Named turns come first, each shown by rows before and after it. Which turns, in which order, take the first row of each pair that follows to the second? Write the first one first, as in the answered first pair.
turn depi:
[ -1   7   3  -8   5   7  18  -7 -15  11   4 -10  -4  32  -2  15  -5 -11
  -2 -23   0   0  -2  -9  16  15  17  -9  14 -23   3 -11 -18  -8 -25  10
  29 -15  17   6  -7  20] -> [ -1  -8  10  -9   0   2   7 -19  -8  13   4 -17   6  21  -3  11  -9   5
  14 -22  11 -11  -7 -31   7  -2  20 -13  19 -25   8 -16  -2 -10 -18   6
  21 -26  18  -3   1   7]
[ 28  -1  11  36  10 -42  20 -23   3 -12   7  17  26 -13 -20 -11 -16   6
 -58   5   8   8 -20   6   8   8 -29  58 -14  57  17  32  20  30 -31 -12
  -7  16 -53  19  21  -1] -> [ 28   5  11  36  13 -36  29 -22   0 -12   8  14  18  -6 -25  -6 -17  -6
 -62   1   7  20 -16  12  12  20 -31  56 -10  55  12  33  10  30 -36  -6
   9  14 -43  27  16   9]
[ 20  -6  10   4 -18 -22   7  20 -19  -5 -21  17  -5 -10   1  10  35  10
 -17   1 -12  -1  14   0   8  15  -6   1 -28 -14 -38 -17   7  22   5 -23
 -23  24  -5   4  -6 -33] -> [ 20   0   8   3 -16 -15  18  24 -18  -7 -19  18 -12   7  -2  12  37  -1
 -22  -4 -10   6  17   6  15  29  -5   4 -23 -15 -43 -14  -3  19  -7 -17
 -10  23   1   8 -10 -26]
[  7   4 -14   0  21 -26  12   1  10  -4 -26  -5  13 -18  14 -23 -23   0
 -18 -10  20  12  14 -16   4  28  -8  37  33 -14   3  33 -20   4  -6  18
  56 -26   4  22  17  24] -> [  5  -9  -7  -3  18 -25  10  -7  12  -6 -19  -8  20 -20  17 -22 -26   9
 -10 -12  27   6   9 -28   4  15  -5  30  35 -16   6  30 -14   2  -4  17
  50 -36   7  14  23  18]
turn vugo:
[  0 -14 -10  16  -3  12  12 -15  19  15   8  -4  12 -11   5  11   3  15
  -4  -1  -2  20   6 -18 -14   3 -19   0   9  28   8 -11   4  23   6   7
  -1  -9  -4 -10   5   8] -> [ -3 -20 -10   1  -7  16  -8  -9   7  23   2 -12   3   3  -4  13   9  19
  13   2  -2   7   3 -16 -13  -4 -13 -18  18  17   4 -22   7  21   2  12
   5 -17  14 -11  -4   3]
[ -9   6  -8  -5  13   6  -8  -7  -4  14   5  -7  -6  29 -25  -1  -5  -4
  25  -6  12  -6  -1  -9   8   6   5  -8  21 -10   5 -10  -4  -3  -9   2
  19 -14  25  15 -14   5] -> [-12  19   5  18  16   5   4 -19   5 -10  21   4   8   9 -21 -14 -21   3
  11  -3  12  -5  -9  -8  -6   0 -18  20   9   0  10  17  -5   1 -15  -5
   7 -11  14  15   7   8]
[ -4 -44  -7 -16 -24   3 -13   7 -19  14 -22 -49 -12  34 -31 -26  31  -3
  24   1 -10 -24 -13  -1  -2   6 -33 -20  -2 -15  15   5  -4 -22  -7  39
  -8  11  -5  21 -17 -17] -> [ -7 -27  10  17 -15  -2  22  -7   4 -20  -2 -34  13  -3 -18 -36   5   2
 -11   8  -5 -15 -22   3 -14  10 -61  24 -20   9  21  41  -6 -14 -13  28
 -22  21 -30  25  11 -16]
turn pivi:
[-11 -15   9 -17  -6 -14  28  -2 -46 -35  24  24  23   3  -3   4  -4  10
   8  -5 -19  -2 -12  42   3  -4  -4  21  -4   1  15  21   9 -29 -28   9
  14  36  -1  22  -8   7] -> [-14 -16  13 -15  -7 -13  27  -2 -44 -38  26  21  25   5  -3   1  -3  10
   3  -3 -16  -4  -9  42   1  -5  -4  21  -4   5  13  22   8 -31 -28   8
  14  33  -3  25  -8   6]
[ 25 -19 -19  -6  -9 -31 -21   3  21  24 -18  -7 -29  -6  14   8  39   7
  -7 -16  11  -5 -13 -32 -12  -2  24  -1  37 -21 -22 -38   3  -4  60 -41
  12  20   1 -22  12 -29] -> [ 26 -20 -23  -4  -3 -30 -10   3  24  27 -22  -4 -35  -7  16   9  39  -2
 -17 -17   8   5  -5 -25 -10   6  25  -1  35 -16 -19 -43  -2   1  61 -40
  14  26  -2 -20   9 -22]
[ 15 -17  -9  22  -6  16  -4  -9  18 -25 -17  37  -1 -28  17 -19  30 -26
 -32  -3   8   6  41  13  16  42  27  18  30  22   4 -15 -12   2  13 -19
  -7  11   3 -15   7 -14] -> [  7 -27   3  25  -8  15 -17 -26  24 -38 -11  33  18 -38  12 -21  18  -3
 -17   6  22 -11  25 -11   5  17  27  20  34  18  16  -6   3  -3  12 -22
 -22   0  13 -24  23 -26]
turn Raf:
[-12   5   3   5  -5  -2  -1 -17  -1   3  10   1  18   3 -12   0 -17  11
  21  -2   6   0  -2 -19  -1  -4  -3  -4  19 -16  -1  -5  -1  -7  -9  14
   8 -27  13   6   2   2] -> [-13   0  -1   9  -1   4  12 -20   2   2   9   0  21  -1 -11   0 -23  10
  11  -7   5   7   9 -18   5   8  -7   3  23  -9  -2  -7  -9  -7  -6  10
  15 -26  13   9   6  10]
[  7 -13 -11   4  33 -29  -1 -10 -23 -11 -17  17  -7 -27   2  -8  30  11
   7   6   8   3  23   9  20  14 -14  -8 -43  40  -6   8  -6 -16  25   4
  32  35 -45 -33  11   5] -> [  1 -12  -7  -8  23 -30 -23  -8 -37  -7 -20  20  -7 -20  -5 -11  32  21
  25  11  12 -15  10   7  10  -3 -15 -16 -46  33  -3  10   3 -22  25   7
  19  36 -34 -33  12 -11]
[-15 -20  18 -10   7 -18 -30  -3  19  -6 -19 -17  14 -17   4   9 -18   1
 -12   1   7 -30 -12 -29  12   3  38  24  13   2  -5  -9  11   1   7 -24
  -4   0   4 -13  31 -15] -> [-17  -9  23 -20   6 -15 -40  -3   7  -9 -15 -18  13   4  -4   9 -18   1
   3   2  11 -37 -19 -23  10   3  33  24  12  -7  -4   2   8  -6  -5 -12
  -3  -5  18 -14  26 -14]
[ -4 -19  -5   6 -14  -2  18  -7 -22 -17  15  14   0 -22  26   7  -7  21
 -26  16 -25 -16  -6  13 -17  -1   1  14  14   7  30  18  -4 -15  10  -8
 -28  12 -20  34  10   3] -> [ -7 -19  -5   2 -16   1  11  -4 -31 -14  10  16  -1 -20  27   3  -6  20
 -17  19 -22 -20 -14   8 -20  -7  -5   8  12   4  31  18   2 -18  10  -1
 -32  12 -13  33   9  -2]
Then:
(2 to 3 turns a pair)
[  8  27  -7 -20 -24  -5 -24  32 -28  -3  -4  -6 -12   4 -13  -7 -18   5
  16  22  12  16 -46  52  -9   3 -28  23 -26 -22  30  38   6 -27 -20  10
 -13  39   5   7   6 -21] -> [ 16  28 -16   5 -17  -5  12  32  -6  -6  -4  -4 -18 -13  -1  -2 -15 -11
 -15  15   3  42 -26  58  -1  30 -25  34 -29  -2  22  29  -8 -14 -11   2
  -2  53 -22  12   5  -8]
pivi, Raf
[  2 -26 -18  -9  -3   0   5  -7   5  11  -3 -10  -6  -6   9   7   5   7
   0  -1   4  -4   8 -17  10  -4  23 -24   4   9   9 -29  10   2  21   0
   2  -3  -6 -16   0  -1] -> [ -6   2  -1  15   4   7  33 -19  14 -21  19   3   5 -10   9   0 -14   4
 -19   0   4  11   5  -8   3   7  -4  14   1  20   8   7  -7   3  -5   2
   4  -4  -9  -2  16  14]
vugo, Raf, vugo
[ -9   0  -4 -23 -14  31 -26  -4   8  26   3 -33 -21  30  -4   3  32   5
  28 -22 -13   5  -7  17  11 -17   0  14  42 -20  -2   9  -3   3 -40  16
  -1  -3  46   2 -17  14] -> [-11 -13  -2 -28 -22  18 -42  -8  13  23   4 -31  -4   2   1  -4  30  22
  38 -10 -10 -11 -13   5  -6 -42   1  11  35 -15   8   9  15   9 -23   1
 -29   7  34 -15  -9  -7]
depi, depi
[-19  -5  29  24  12   0  18 -50  32 -31  44  15  28 -42   6 -29 -44  42
   1  26  16 -15   0 -25 -29  -7 -19  50   4  26   8  46  20 -23 -37  10
  -5 -37  -5   3  45  -8] -> [ -5  21 -17  15  22   9  47  16  -2   6   9  20 -41   6   8 -15 -11 -26
 -42  12 -28  37  43  50   5  64 -10  29 -12  37 -26  25 -28 -18 -31  16
  41   7 -12  35 -21  34]
pivi, pivi, pivi
[ -2 -30   6  20  10  15  26 -24  21  -2  12  -9  38 -41  10  13 -16  22
 -15  -6   6   4  17 -42   4  -5  17  21   9  16   6 -26  13  12   8  -6
  -6 -16 -14  -1  25   0] -> [ -2 -33   4 -13  -1  19 -10 -10  -8  26  -5 -21  21   5  -7  22   0  17
  23  -9   9 -19  14 -44  11 -17  32 -20  22 -11   8 -44  18   0  -2  12
   6 -34  22  -2   4  -5]
vugo, Raf
[ 10 -25   7   1   5   5  43  -8  36   0 -31 -22  19 -15  18  17  11   2
  39  19  -2 -21   8 -46 -12   3   4 -29  19  -3  -2 -19  14 -23  16 -12
 -14  -4  25 -11  23  16] -> [  3 -13  24  -3   6  12  29  -9  25 -13 -22 -19  22   1   8  14   5  12
  54  25   4 -31 -11 -41 -20  -8 -11 -19  17 -10  -1   5  12 -29  -1   3
 -17  -8  45  -8  31  11]
vugo, Raf
[-25  12  13 -14 -12  26  -8  -3 -16 -24  22  11  -3  35 -28  13  -8  -6
  18   4   2   4 -17  13 -18 -11 -17  39  -4 -35   9  43   0   7 -29  24
  19 -10  46   1   5  -8] -> [-11  -1 -11 -12   0  28  20   1  -4  -1  10  -3 -22  39 -23  30   9 -32
  -6 -15  -4  35  15  10  11  24   9  25  14 -32   3   5 -20   8 -23  23
  52 -14  30   7 -13  19]
Raf, vugo
